In the data rows, the value 500 means zero.
Here are some points, one per row:
(463, 497, 423, 560, 509, 607, 436, 462, 365, 718, 549, 449, 275, 715, 265, 505, 493, 440, 497,
 461, 478, 526, 588, 719, 563, 325, 437, 421, 718, 414, 402, 501)
(610, 381, 425, 455, 494, 463, 453, 457, 362, 536, 520, 676, 431, 448, 405, 545, 410, 634, 494,
 744, 450, 417, 527, 640, 649, 567, 374, 717, 408, 370, 458, 716)
(544, 386, 617, 592, 323, 311, 612, 367, 400, 367, 407, 603, 459, 498, 627, 651, 528, 460, 519,
 536, 692, 745, 447, 506, 529, 616, 644, 527, 513, 596, 373, 461)
(463, 551, 647, 620, 703, 693, 534, 368, 592, 523, 413, 483, 587, 407, 316, 459, 565, 593, 644,
 366, 499, 596, 404, 472, 366, 598, 460, 661, 387, 708, 306, 581)
(415, 492, 355, 539, 505, 479, 446, 597, 459, 485, 602, 671, 553, 680, 533, 502, 540, 680, 527,
 290, 578, 644, 302, 291, 587, 245, 471, 482, 284, 376, 385, 447)
(472, 606, 317, 623, 601, 605, 563, 612, 390, 474, 466, 642, 323, 649, 685, 345, 497, 472, 430,
 521, 410, 716, 521, 542, 568, 724, 703, 402, 322, 703, 626, 413)
(704, 512, 614, 645, 576, 670, 425, 548, 611, 569, 443, 611, 487, 555, 577, 935, 544, 316, 634,
 580, 560, 410, 638, 328, 462, 518, 438, 401, 550, 515, 331, 463)
(416, 303, 760, 500, 457, 592, 326, 559, 590, 583, 456, 669, 420, 643, 611, 606, 549, 417, 321,
 548, 474, 431, 589, 577, 376, 399, 298, 521, 207, 616, 494, 423)
(681, 333, 376, 472, 553, 348, 610, 390, 340, 461, 663, 629, 554, 526, 715, 530, 562, 466, 427,
 416, 327, 361, 702, 522, 410, 355, 625, 480, 546, 282, 445, 305)
(314, 506, 193, 528, 426, 542, 604, 588, 265, 501, 335, 480, 578, 331, 545, 567, 271, 511, 633,
 600, 521, 586, 532, 474, 209, 420, 509, 656, 453, 472, 572, 603)
(582, 727, 719, 605, 414, 413, 610, 548, 457, 282, 629, 361, 437, 513, 645, 526, 376, 438, 603,
 425, 621, 413, 546, 599, 648, 407, 474, 431, 452, 656, 590, 637)
(584, 825, 427, 495, 270, 512, 431, 536, 458, 504, 630, 610, 484, 349, 542, 617, 769, 379, 425,
 539, 300, 727, 354, 489, 686, 355, 516, 516, 565, 639, 459, 479)
(470, 460, 514, 387, 454, 450, 592, 272, 520, 641, 320, 399, 614, 423, 654, 329, 624, 276, 452,
 665, 468, 420, 542, 564, 627, 306, 695, 551, 384, 386, 356, 678)
(365, 462, 587, 428, 570, 361, 527, 440, 656, 377, 282, 521, 334, 666, 377, 417, 587, 474, 479,
 527, 463, 445, 537, 244, 548, 415, 525, 316, 625, 519, 526, 595)
(613, 239, 504, 416, 542, 643, 292, 444, 296, 452, 489, 418, 634, 510, 579, 532, 422, 503, 448,
 384, 423, 545, 370, 515, 717, 781, 199, 336, 671, 406, 626, 612)
(447, 677, 410, 663, 512, 616, 368, 226, 557, 539, 429, 596, 641, 307, 771, 410, 328, 593, 427,
 319, 512, 322, 505, 495, 442, 211, 315, 393, 641, 646, 619, 479)
(560, 208, 518, 463, 552, 479, 556, 627, 718, 409, 549, 649, 590, 402, 482, 296, 446, 357, 674,
 533, 645, 544, 650, 574, 587, 458, 483, 436, 388, 613, 637, 472)
(455, 615, 358, 401, 525, 371, 332, 425, 374, 440, 390, 670, 660, 386, 310, 472, 582, 569, 320,
 662, 528, 503, 420, 511, 528, 462, 416, 368, 411, 658, 401, 400)
(317, 325, 538, 295, 568, 347, 475, 523, 419, 441, 547, 235, 408, 663, 453, 529, 474, 496, 546,
 320, 504, 524, 630, 295, 449, 406, 414, 495, 481, 571, 621, 531)
(589, 709, 455, 544, 531, 534, 643, 586, 662, 604, 317, 322, 233, 505, 477, 420, 230, 309, 364,
 533, 477, 406, 404, 440, 633, 574, 354, 506, 301, 263, 525, 408)
(719, 505, 558, 690, 484, 507, 414, 477, 546, 384, 598, 470, 598, 343, 197, 661, 581, 477, 467,
 322, 545, 477, 396, 409, 536, 469, 506, 627, 432, 418, 762, 581)
(571, 474, 558, 620, 319, 610, 673, 596, 556, 403, 494, 289, 446, 361, 664, 485, 810, 770, 601,
 532, 449, 450, 348, 588, 422, 439, 531, 383, 386, 398, 534, 545)
(617, 361, 340, 513, 404, 565, 395, 710, 583, 658, 713, 452, 586, 437, 339, 438, 535, 347, 721,
 537, 371, 533, 668, 530, 412, 413, 552, 485, 429, 583, 609, 545)
(609, 573, 482, 368, 574, 664, 541, 547, 312, 450, 414, 500, 499, 571, 505, 661, 574, 616, 658,
 498, 501, 499, 646, 465, 367, 485, 424, 345, 268, 537, 526, 556)
(380, 574, 523, 755, 342, 440, 170, 527, 584, 467, 477, 532, 509, 571, 510, 460, 248, 526, 693,
 605, 394, 500, 601, 374, 394, 530, 633, 522, 595, 304, 625, 425)
(548, 390, 451, 504, 465, 649, 534, 518, 456, 784, 380, 391, 280, 389, 517, 509, 493, 581, 365,
 495, 646, 362, 562, 349, 574, 497, 583, 621, 591, 540, 534, 578)
(685, 667, 565, 713, 556, 540, 576, 295, 308, 508, 666, 599, 480, 603, 458, 266, 563, 486, 473,
 691, 643, 529, 577, 572, 324, 661, 423, 421, 437, 419, 655, 368)
(501, 534, 431, 636, 426, 362, 673, 535, 520, 549, 471, 273, 729, 736, 505, 636, 462, 447, 284,
 368, 312, 499, 512, 622, 452, 627, 415, 288, 570, 338, 474, 479)
(334, 577, 456, 571, 537, 521, 305, 432, 486, 548, 558, 287, 415, 482, 422, 790, 554, 529, 475,
 628, 692, 465, 582, 593, 467, 602, 694, 455, 515, 540, 540, 397)
(462, 639, 690, 200, 479, 706, 292, 553, 328, 292, 561, 489, 508, 372, 446, 410, 399, 433, 414,
 279, 439, 512, 608, 516, 348, 572, 731, 466, 409, 379, 355, 473)
(627, 429, 521, 621, 425, 485, 579, 573, 500, 217, 316, 504, 551, 617, 495, 482, 343, 595, 257,
 531, 322, 565, 676, 616, 404, 403, 434, 838, 551, 721, 355, 613)
(729, 681, 602, 426, 751, 396, 553, 579, 503, 614, 419, 495, 814, 578, 430, 577, 430, 659, 534,
 438, 575, 372, 355, 388, 512, 525, 654, 598, 341, 359, 471, 541)
(395, 501, 498, 278, 787, 532, 533, 639, 586, 387, 570, 599, 435, 398, 710, 657, 584, 412, 321,
 596, 568, 394, 251, 672, 279, 508, 432, 617, 647, 456, 723, 461)
(746, 423, 692, 474, 608, 570, 404, 597, 366, 617, 447, 347, 539, 646, 564, 261, 389, 562, 485,
 624, 438, 577, 232, 389, 461, 365, 720, 407, 742, 719, 591, 449)
(465, 734, 442, 261, 419, 281, 533, 542, 421, 438, 503, 505, 521, 548, 572, 492, 442, 443, 776,
 647, 575, 337, 424, 484, 523, 522, 273, 463, 547, 579, 511, 518)
(518, 587, 573, 369, 474, 610, 657, 389, 691, 460, 548, 702, 561, 449, 622, 402, 611, 497, 582,
 470, 324, 622, 607, 335, 409, 625, 502, 591, 662, 321, 610, 467)
(448, 416, 518, 509, 548, 441, 623, 517, 381, 683, 541, 580, 588, 243, 564, 573, 432, 572, 348,
 563, 400, 446, 714, 248, 677, 522, 550, 489, 512, 559, 452, 554)
(455, 520, 524, 436, 250, 546, 498, 546, 622, 678, 702, 558, 426, 491, 607, 342, 447, 632, 647,
 397, 484, 332, 546, 519, 596, 747, 379, 460, 499, 590, 336, 536)
(450, 527, 410, 437, 618, 820, 567, 554, 583, 284, 620, 460, 585, 618, 626, 599, 442, 545, 516,
 638, 623, 640, 558, 582, 816, 317, 585, 636, 589, 371, 422, 535)
(607, 404, 504, 485, 475, 472, 574, 630, 661, 533, 486, 602, 529, 361, 401, 522, 297, 490, 463,
 590, 636, 722, 363, 452, 279, 394, 408, 273, 653, 405, 287, 673)
(309, 437, 459, 574, 372, 684, 593, 368, 456, 380, 500, 407, 697, 511, 387, 501, 522, 128, 446,
 506, 345, 462, 356, 405, 482, 505, 496, 410, 369, 565, 422, 562)
(569, 411, 450, 440, 260, 453, 478, 399, 406, 504, 258, 450, 463, 616, 453, 430, 605, 422, 510,
 442, 845, 598, 465, 555, 478, 473, 389, 642, 535, 366, 519, 351)
(343, 570, 662, 600, 657, 371, 501, 443, 502, 509, 653, 544, 350, 631, 377, 504, 558, 513, 614,
 611, 306, 592, 494, 447, 496, 436, 312, 662, 556, 385, 433, 599)
(653, 490, 300, 255, 427, 548, 686, 275, 675, 559, 599, 593, 447, 674, 379, 696, 358, 561, 490,
 419, 357, 382, 366, 578, 382, 557, 654, 524, 431, 742, 489, 431)
(485, 402, 467, 586, 470, 366, 325, 475, 545, 267, 611, 502, 317, 458, 416, 460, 552, 618, 400,
 706, 400, 263, 422, 432, 536, 568, 666, 362, 468, 502, 574, 666)
(327, 434, 451, 694, 721, 470, 711, 324, 444, 472, 739, 436, 340, 380, 581, 414, 474, 550, 456,
 364, 604, 513, 363, 436, 512, 508, 477, 485, 479, 560, 453, 477)
(491, 402, 384, 514, 483, 461, 271, 493, 624, 475, 677, 260, 654, 561, 618, 350, 649, 495, 523,
 675, 558, 439, 390, 390, 418, 681, 432, 771, 516, 523, 338, 304)
(340, 509, 756, 438, 429, 515, 624, 577, 278, 658, 634, 553, 584, 512, 366, 425, 564, 443, 500,
 538, 642, 328, 559, 640, 430, 576, 578, 518, 634, 519, 501, 588)
(457, 461, 391, 594, 750, 451, 331, 369, 629, 558, 256, 554, 591, 571, 498, 515, 725, 489, 660,
 367, 511, 443, 541, 783, 562, 534, 550, 470, 465, 490, 500, 718)
(393, 634, 446, 466, 397, 480, 469, 658, 698, 604, 533, 437, 614, 604, 471, 418, 677, 720, 222,
 456, 682, 660, 737, 509, 410, 518, 559, 425, 535, 430, 565, 740)
(306, 430, 694, 390, 378, 543, 624, 298, 618, 614, 410, 489, 597, 429, 423, 573, 323, 733, 567,
 668, 400, 658, 445, 621, 681, 403, 481, 451, 448, 451, 771, 150)
(446, 555, 451, 433, 395, 501, 529, 473, 443, 494, 322, 568, 403, 587, 352, 483, 673, 439, 504,
 290, 619, 372, 536, 287, 578, 618, 547, 638, 724, 587, 615, 448)
(487, 515, 591, 412, 466, 290, 372, 474, 462, 679, 494, 393, 329, 369, 672, 548, 500, 407, 502,
 223, 371, 689, 345, 599, 395, 550, 502, 643, 402, 504, 566, 562)
(302, 438, 530, 700, 506, 459, 537, 861, 441, 525, 473, 732, 536, 560, 506, 464, 462, 402, 494,
 295, 544, 354, 330, 602, 628, 562, 621, 526, 534, 409, 489, 420)
(565, 524, 403, 504, 612, 393, 615, 785, 489, 450, 320, 311, 502, 363, 333, 421, 591, 568, 597,
 473, 328, 418, 608, 585, 603, 485, 325, 503, 640, 602, 442, 175)
(587, 539, 470, 401, 623, 276, 390, 460, 714, 566, 645, 373, 441, 365, 493, 441, 358, 433, 424,
 525, 646, 670, 637, 556, 596, 640, 519, 512, 485, 550, 448, 427)
(508, 418, 501, 403, 529, 484, 516, 435, 590, 328, 454, 568, 335, 319, 451, 441, 477, 578, 648,
 521, 474, 540, 473, 575, 480, 519, 611, 359, 597, 370, 255, 382)
These points spread out most along one direction. How many in every 100 of the points above lie lower along it than each point below? Answers are rounded to whole numbers. More than half of the points above lie lower than the first one.
(327, 434, 451, 694, 721, 470, 711, 324, 444, 472, 739, 436, 340, 380, 581, 414, 474, 550, 456,
 364, 604, 513, 363, 436, 512, 508, 477, 485, 479, 560, 453, 477) --> 47
(685, 667, 565, 713, 556, 540, 576, 295, 308, 508, 666, 599, 480, 603, 458, 266, 563, 486, 473,
 691, 643, 529, 577, 572, 324, 661, 423, 421, 437, 419, 655, 368) --> 53
(416, 303, 760, 500, 457, 592, 326, 559, 590, 583, 456, 669, 420, 643, 611, 606, 549, 417, 321,
 548, 474, 431, 589, 577, 376, 399, 298, 521, 207, 616, 494, 423) --> 46
(613, 239, 504, 416, 542, 643, 292, 444, 296, 452, 489, 418, 634, 510, 579, 532, 422, 503, 448,
 384, 423, 545, 370, 515, 717, 781, 199, 336, 671, 406, 626, 612) --> 81
(609, 573, 482, 368, 574, 664, 541, 547, 312, 450, 414, 500, 499, 571, 505, 661, 574, 616, 658,
 498, 501, 499, 646, 465, 367, 485, 424, 345, 268, 537, 526, 556) --> 18
(343, 570, 662, 600, 657, 371, 501, 443, 502, 509, 653, 544, 350, 631, 377, 504, 558, 513, 614,
 611, 306, 592, 494, 447, 496, 436, 312, 662, 556, 385, 433, 599) --> 67
(548, 390, 451, 504, 465, 649, 534, 518, 456, 784, 380, 391, 280, 389, 517, 509, 493, 581, 365,
 495, 646, 362, 562, 349, 574, 497, 583, 621, 591, 540, 534, 578) --> 91
(455, 615, 358, 401, 525, 371, 332, 425, 374, 440, 390, 670, 660, 386, 310, 472, 582, 569, 320,
 662, 528, 503, 420, 511, 528, 462, 416, 368, 411, 658, 401, 400) --> 21
(610, 381, 425, 455, 494, 463, 453, 457, 362, 536, 520, 676, 431, 448, 405, 545, 410, 634, 494,
 744, 450, 417, 527, 640, 649, 567, 374, 717, 408, 370, 458, 716) --> 44
(395, 501, 498, 278, 787, 532, 533, 639, 586, 387, 570, 599, 435, 398, 710, 657, 584, 412, 321,
 596, 568, 394, 251, 672, 279, 508, 432, 617, 647, 456, 723, 461) --> 23
(719, 505, 558, 690, 484, 507, 414, 477, 546, 384, 598, 470, 598, 343, 197, 661, 581, 477, 467,
 322, 545, 477, 396, 409, 536, 469, 506, 627, 432, 418, 762, 581) --> 54
(544, 386, 617, 592, 323, 311, 612, 367, 400, 367, 407, 603, 459, 498, 627, 651, 528, 460, 519,
 536, 692, 745, 447, 506, 529, 616, 644, 527, 513, 596, 373, 461) --> 25
(508, 418, 501, 403, 529, 484, 516, 435, 590, 328, 454, 568, 335, 319, 451, 441, 477, 578, 648,
 521, 474, 540, 473, 575, 480, 519, 611, 359, 597, 370, 255, 382) --> 39
(582, 727, 719, 605, 414, 413, 610, 548, 457, 282, 629, 361, 437, 513, 645, 526, 376, 438, 603,
 425, 621, 413, 546, 599, 648, 407, 474, 431, 452, 656, 590, 637) --> 51
